0: array([-1.28, -0.02, -0.39,  2.19,  0.15, -0.46,  0.94, -0.21, -1.26,  0.45,  0.86,  1.44, -0.95])
1: array([ 2.99,  0.49, -1.66,  0.07, -0.59, -0.12,  1.36,  0.56, -0.64, -1.04, -2.08,  0.62, -0.62])
2: array([-0.60, -0.54,  4.74,  0.04,  2.13, -0.09,  0.08, -0.60, -0.16,  0.03,  0.56, -1.10, -0.93])
3: array([-1.29, -0.59,  3.00, -1.34,  1.22, -0.08,  0.88, -0.52, -0.28, -0.95,  0.07, -1.24, -0.60])
4: array([-1.31,  0.13,  2.21,  0.87, -0.28,  0.68, -1.79,  0.23,  0.22, -1.57,  5.54,  0.07,  0.24])
5: array([-1.27,  0.76, -1.06, -0.17,  0.75, -0.24, -1.76,  0.89, -1.27, -0.02, -0.05, -0.33, -1.62])
6: array([-0.28, -0.03,  2.97, -0.30,  0.99,  0.66, -2.45, -0.20,  0.58, -1.53,  2.62, -0.10,  0.08])
7: array([-1.10, -0.56,  0.63,  1.57,  0.20, -0.12, -1.84, -0.26, -1.06, -1.26,  6.24,  0.07, -1.08])
8: array([-0.87, -0.59,  3.87, -0.49,  1.03,  0.85, -1.68, -0.03, -0.77, -1.32,  3.61, -0.67,  0.97])
9: array([-1.87,  0.15, -2.12, -0.51,  0.04,  0.57,  4.57,  0.14,  0.02,  1.26, -2.22, -0.25,  1.58])
10: array([-0.10,  0.56, -1.19,  0.28, -0.25, -0.33, -1.36,  0.02, -0.83, -0.77,  1.02, -0.03, -1.90])
11: array([ 0.01,  0.48, -0.84, -0.46,  0.90, -0.05, -1.20, -0.04, -0.36, -0.79, -0.02, -1.00, -2.23])
12: array([ 1.16, -0.77, -1.02, -1.08, -0.61, -0.34,  3.99, -0.29,  0.33,  1.43, -1.94, -1.41,  3.08])
13: array([-0.27, -0.32, -2.44, -0.22,  0.08, -0.59, -0.43,  0.65,  0.48,  3.01, -1.34, -2.20,  5.43])
14: array([-1.71, -0.56, -0.71, -0.07, -0.40,  0.42,  0.18, -0.27,  0.44,  2.94, -2.54, -0.84,  4.87])
15: array([ 1.44,  0.57, -2.22, -0.19, -0.84, -0.86, -0.84,  0.51, -0.15, -0.29, -1.80,  1.49, -1.39])
16: array([-1.64, -0.03,  3.52, -0.01,  0.54, -0.62,  1.49, -0.32, -0.28, -0.15,  0.06, -1.15, -1.78])
17: array([-1.18, -0.74,  3.48, -0.75,  0.70, -0.41,  1.40, -0.58, -0.55, -0.15, -1.52, -0.88, -0.66])
18: array([-1.44,  0.60,  2.22,  1.18, -0.14,  0.46, -1.24, -0.38, -0.07, -1.32,  7.06,  0.62, -1.46])
19: array([ 0.16,  0.63, -2.03, -0.60, -0.38, -0.67, -0.75,  0.19, -0.82, -0.23, -0.07,  0.35, -2.39])
20: array([ 0.59, -0.03,  0.10,  2.34,  1.05,  2.00,  4.51,  0.16,  0.18, -1.78, -1.98,  0.16, -0.47])
21: array([ 2.04, -0.42, -1.90, -1.28, -0.48, -0.61,  1.15,  0.00, -0.22,  1.37, -1.55,  0.14, -1.08])
22: array([ 1.43,  0.43, -1.94,  0.09, -0.06, -0.47, -1.72,  0.44, -0.91,  0.12,  0.34,  0.49, -1.66])
23: array([-1.04, -0.79, -1.31,  0.37,  0.50,  1.94, -0.05,  0.05,  0.88, -0.35, -0.85, -0.36,  4.60])
24: array([ 0.02, -0.49,  4.89,  0.06,  1.35, -0.02, -0.10,  0.20, -0.21, -1.13,  1.35, -1.34,  0.07])
25: array([ 1.16, -0.63, -1.45, -1.12, -0.62, -0.13,  0.41,  0.19, -0.71,  1.53, -1.17, -0.16, -1.28])
26: array([-1.27,  0.41,  0.88,  1.05,  0.34, -0.10,  0.20,  0.12, -0.55, -1.24, -1.04,  0.38, -2.04])
27: array([-1.34,  0.00,  5.09, -0.42,  1.30, -0.12,  0.10, -0.63,  0.51, -0.62,  0.36, -0.74,  1.59])
28: array([ 1.02,  0.30, -1.99, -0.04, -0.23, -1.11, -2.91,  0.59, -0.65,  1.12, -0.44,  0.73, -0.10])
29: array([-0.36, -0.47, -1.95, -1.67, -0.65, -0.09, -1.68,  0.51,  0.24,  1.66, -2.11, -0.39,  2.99])
30: array([ 0.61, -0.29, -0.76, -1.55, -0.41, -0.25,  4.21,  0.15,  1.67,  0.76, -2.66, -0.67,  3.75])
31: array([ 0.79, -0.38, -1.25, -1.05, -0.11,  0.05,  2.05,  0.02,  0.61,  1.22, -0.86, -1.00,  1.31])
32: array([-2.58, -0.08, -0.01, -0.08, -0.82,  0.48, -1.19,  0.28, -0.24, -0.02,  2.91, -0.11,  0.57])
33: array([-1.75, -0.78, -0.72, -0.51, -0.40,  2.37, -0.05,  0.59, -0.10,  2.01, -2.19, -0.18,  3.95])
34: array([ 1.07, -0.23, -0.16, -1.07, -0.03, -0.89, -0.06, -0.26,  1.22,  0.46, -2.25,  0.30,  0.73])
35: array([ 3.65,  0.50, -1.21,  0.49, -0.40, -0.93, -0.82,  0.23, -1.29,  0.13, -2.12,  2.33, -1.53])
36: array([-1.26, -0.06,  2.18, -0.27, -0.19,  0.49, -0.97, -0.21, -0.06, -0.86,  5.22,  0.30,  0.27])
37: array([-0.95, -0.63,  4.93,  0.01,  1.21,  1.34, -1.51, -0.77,  0.95, -0.20,  2.85, -1.29,  2.63])
38: array([-2.11,  0.89,  1.52,  2.58,  0.08, -0.05, -2.12, -0.46, -1.91, -1.02,  7.05, -0.46, -0.39])
39: array([ 1.56,  0.40, -1.06, -0.15,  0.47,  1.94, -2.09, -0.11,  0.15, -1.23, -0.40,  2.30, -1.03])
40: array([-1.15, -0.53, -1.33,  0.46, -0.46, -0.38, -0.28,  0.90,  0.00,  3.04, -1.55, -0.36,  0.39])
41: array([ 1.59,  1.03, -1.36,  0.77, -0.69,  0.28, -1.47,  0.04,  0.02, -1.35, -3.16,  1.42, -1.00])
42: array([-1.24,  0.01,  0.99,  1.71, -0.42,  0.52, -1.52, -0.40, -0.80, -0.80,  8.61, -0.34, -1.01])
43: array([-2.10,  0.17,  0.83,  1.61,  0.15,  0.32, -1.74, -0.90, -0.10, -0.18,  6.20,  0.07, -1.41])
44: array([-1.46,  0.18,  3.95, -1.27,  0.53,  0.35,  0.10, -0.30,  0.15, -1.75,  0.37, -1.08,  0.37])
45: array([-1.63,  0.49,  2.65,  1.26, -0.59,  0.40, -1.61, -0.52,  0.09, -1.36,  7.94,  0.11,  0.01])
46: array([-0.89, -0.76, -1.17, -1.24, -0.98,  0.36, -2.97, -0.02,  0.23,  2.24, -1.53, -0.59,  3.68])
47: array([ 5.63,  0.27, -0.57,  0.02, -0.51, -0.19,  1.81,  0.48, -1.13, -0.40, -0.97,  0.05, -1.09])
48: array([-0.94,  1.14, -1.38,  1.04, -0.36, -0.66,  1.43,  0.50, -0.44, -0.79, -0.11,  2.44, -1.79])
49: array([-1.16, -0.30,  6.55,  0.02,  0.52,  1.41,  0.23, -1.28,  1.56, -0.97,  0.94, -0.58,  1.10])
50: array([ 4.16, -0.85, -1.76, -1.85, -0.25, -0.96, -0.94, -0.25,  0.00,  0.28, -1.15,  0.00, -1.79])
51: array([ 1.70, -0.28, -2.14, -0.94, -0.23, -0.47,  1.58, -0.18,  0.05,  1.45, -1.21,  0.00, -0.44])

array([-1.76, -0.12, -0.20, -0.03, -0.26,  0.23, -2.09,  0.57,  0.31, -0.33,  2.50,  0.06,  0.58]) -> 32
array([-1.54, -0.35,  0.27,  0.57,  0.37, -0.33,  2.02, -0.87, -1.36, -0.87, -1.78, -0.12, -1.98]) -> 26
array([-1.43, -0.10,  2.86, -0.13,  0.09,  1.60, -1.30, -0.02, -0.32, -1.08,  2.79, -1.27,  1.66]) -> 8
array([-1.96,  0.05, -0.15,  1.98, -0.31, -0.93,  2.12, -0.08, -0.49, -1.15,  1.27,  0.93, -1.14]) -> 0
array([-0.69, -0.31,  4.00, -0.36,  0.35, -0.71,  0.95, -0.30, -0.91, -0.64, -2.28, -0.33, -1.37]) -> 17
array([-0.40,  0.04,  0.07,  0.44,  0.98,  0.77, -0.12, -0.52,  0.91, -1.34,  0.62, -1.26,  0.45]) -> 11
array([ 0.59, -0.35, -1.79,  0.90,  0.64,  1.41,  4.50, -0.08,  0.07, -0.98, -1.60,  0.75, -1.12]) -> 20
array([-0.51,  0.05, -2.56, -0.53, -0.50, -0.72, -2.12,  0.98, -0.68,  1.89,  0.10,  0.12, -0.64]) -> 28
array([-1.25, -0.46,  0.81, -0.13,  0.07,  1.26, -1.78,  0.34,  0.77, -0.12,  2.32,  0.12,  0.42]) -> 32
array([ 1.69, -0.95, -1.33, -0.77, -0.36,  0.00,  1.33, -0.12,  0.18,  0.56, -1.11, -0.55,  1.76]) -> 31
array([-2.01, -0.31, -0.38, -0.63, -0.43, -0.48, -1.22,  0.63,  0.21,  2.98, -1.81, -0.74,  0.73]) -> 40
array([ 1.02,  0.23,  1.57, -0.81, -0.19, -0.22,  2.52, -0.53, -1.69,  0.17, -1.28, -0.69, -0.17]) -> 17
array([ 2.40, -0.18, -1.48,  0.21, -0.02,  0.09,  6.11, -0.75,  0.74, -1.49, -1.73,  0.88, -1.03]) -> 20
array([-1.37, -0.08,  0.38, -0.74,  0.07, -0.09, -1.48,  0.44, -0.39,  0.53,  3.65, -1.03,  0.82]) -> 32
array([ 1.31,  0.02, -1.74,  1.85, -0.15,  1.60,  3.09,  0.06,  1.03, -1.27, -2.14,  0.07, -0.59]) -> 20
array([-1.12, -0.52, -1.52, -0.84, -0.79, -0.75, -1.44,  1.75, -0.18,  2.72, -2.00,  0.59, -0.58]) -> 40
array([ 0.96,  0.56, -1.36, -0.26, -0.17, -0.42, -1.13,  0.66,  0.24, -0.15, -1.17,  1.68, -0.66]) -> 15
array([-0.96, -0.09, -1.04,  1.59,  0.32,  2.55,  1.26, -0.35,  0.74, -1.40, -0.21,  0.58, -0.98]) -> 26
array([-0.98, -0.55, -2.03,  0.77,  0.11,  1.76,  2.67, -0.10,  0.91, -1.19, -2.38, -0.08,  1.43]) -> 9
array([-0.87,  0.02,  0.06,  0.07,  0.03, -0.04, -0.88,  0.45, -0.46,  0.32,  2.13, -0.81, -0.09]) -> 32
array([-2.11,  0.09,  3.53, -0.84,  1.34,  0.13, -0.02, -0.44,  0.09, -1.57,  0.53, -1.30,  0.61]) -> 44
array([ 2.23,  0.30, -2.97,  0.19,  0.01, -0.22, -0.01, -0.18,  0.16,  0.01, -2.93,  1.24, -2.08]) -> 15
array([-0.90, -0.32,  3.03, -0.69,  0.87, -1.16,  2.90, -1.21, -0.35, -0.03, -2.04, -1.70, -0.25]) -> 17
array([-0.31,  0.55, -0.96, -0.15, -0.01, -0.21, -2.25,  0.27, -0.14, -0.76,  1.03,  0.28, -1.12]) -> 10
array([-1.39, -0.51,  0.56, -0.59, -0.47,  0.41, -1.37,  0.25,  0.06, -0.25,  3.26, -0.20,  0.82]) -> 32
array([-1.30,  0.18,  1.07,  0.19,  0.15, -0.72,  0.75,  0.24, -1.00, -0.12, -2.72,  0.03, -1.17]) -> 26
array([ 0.75,  1.34, -1.58,  2.25, -0.50, -0.07,  2.30, -0.06, -0.46, -0.29,  0.22,  1.75, -0.65]) -> 48
array([ 0.76, -0.86, -1.48, -0.68, -0.34, -0.82, -1.32, -0.20,  0.56,  2.59, -2.93, -0.27,  1.67]) -> 29
array([ 0.67, -1.04, -1.58, -0.95, -0.73,  0.31,  1.82, -0.20,  1.76,  0.10, -1.73, -0.29,  1.30]) -> 31
array([-1.08,  0.40, -0.22, -0.51,  0.11,  0.92,  0.69,  0.43,  0.18, -0.17, -1.40, -1.32,  3.25]) -> 23
array([ 0.43, -0.83, -0.95, -1.80, -0.22, -0.24,  1.73, -0.02,  0.64,  0.52, -0.97,  0.18,  3.06]) -> 31
array([ 0.99, -0.49, -1.23, -0.42, -0.20, -0.23,  1.24, -0.35,  1.42,  0.87, -1.37, -0.30,  3.20]) -> 31
array([-1.50, -0.34,  2.46,  0.70,  1.60,  0.94,  0.06, -1.10,  1.79, -0.82,  2.53, -0.85, -0.19]) -> 6
array([-1.17,  0.41,  0.63,  1.40,  0.11, -0.59,  2.05, -0.39, -0.58, -0.89, -0.44,  0.26, -1.38]) -> 26
array([-0.12,  1.20, -1.13,  3.06, -0.31, -0.85,  4.07, -1.31, -0.29,  0.19,  1.77,  0.12, -0.93]) -> 0
array([ 3.22, -0.77, -0.71, -1.43, -0.99, -0.10, -1.60, -0.08,  0.26,  1.04, -1.68, -0.63, -1.90]) -> 50
array([ 0.90,  0.82, -1.50, -0.23, -0.43, -1.67, -0.66,  0.37, -1.12, -0.10, -1.49,  2.24, -0.33]) -> 15
array([-1.38,  0.39,  1.82,  0.17,  0.32, -0.47,  0.35, -0.52, -0.46, -0.60, -0.63,  0.24, -0.55]) -> 26
array([-1.16, -0.41, -1.63, -1.28, -0.81, -0.76, -0.76,  1.70, -1.33,  3.08, -2.71, -0.11, -1.12]) -> 40
array([-0.55,  0.65, -0.01,  0.46,  0.90,  1.00,  1.21,  0.05, -0.18, -0.88, -1.90,  0.70, -1.61]) -> 26
array([-1.19, -0.66, -1.90, -0.45, -0.85, -0.54, -1.51,  0.99, -0.94,  2.32, -1.68,  0.09, -0.88]) -> 40
array([-0.20,  0.06, -1.11,  0.70, -0.12, -0.86, -0.85,  0.08, -0.65,  3.13, -2.08,  0.00,  0.05]) -> 40
array([-1.03,  0.19, -0.11,  0.95,  0.50,  0.88,  0.76,  0.02,  0.95, -0.62,  1.08, -0.92,  1.40]) -> 32
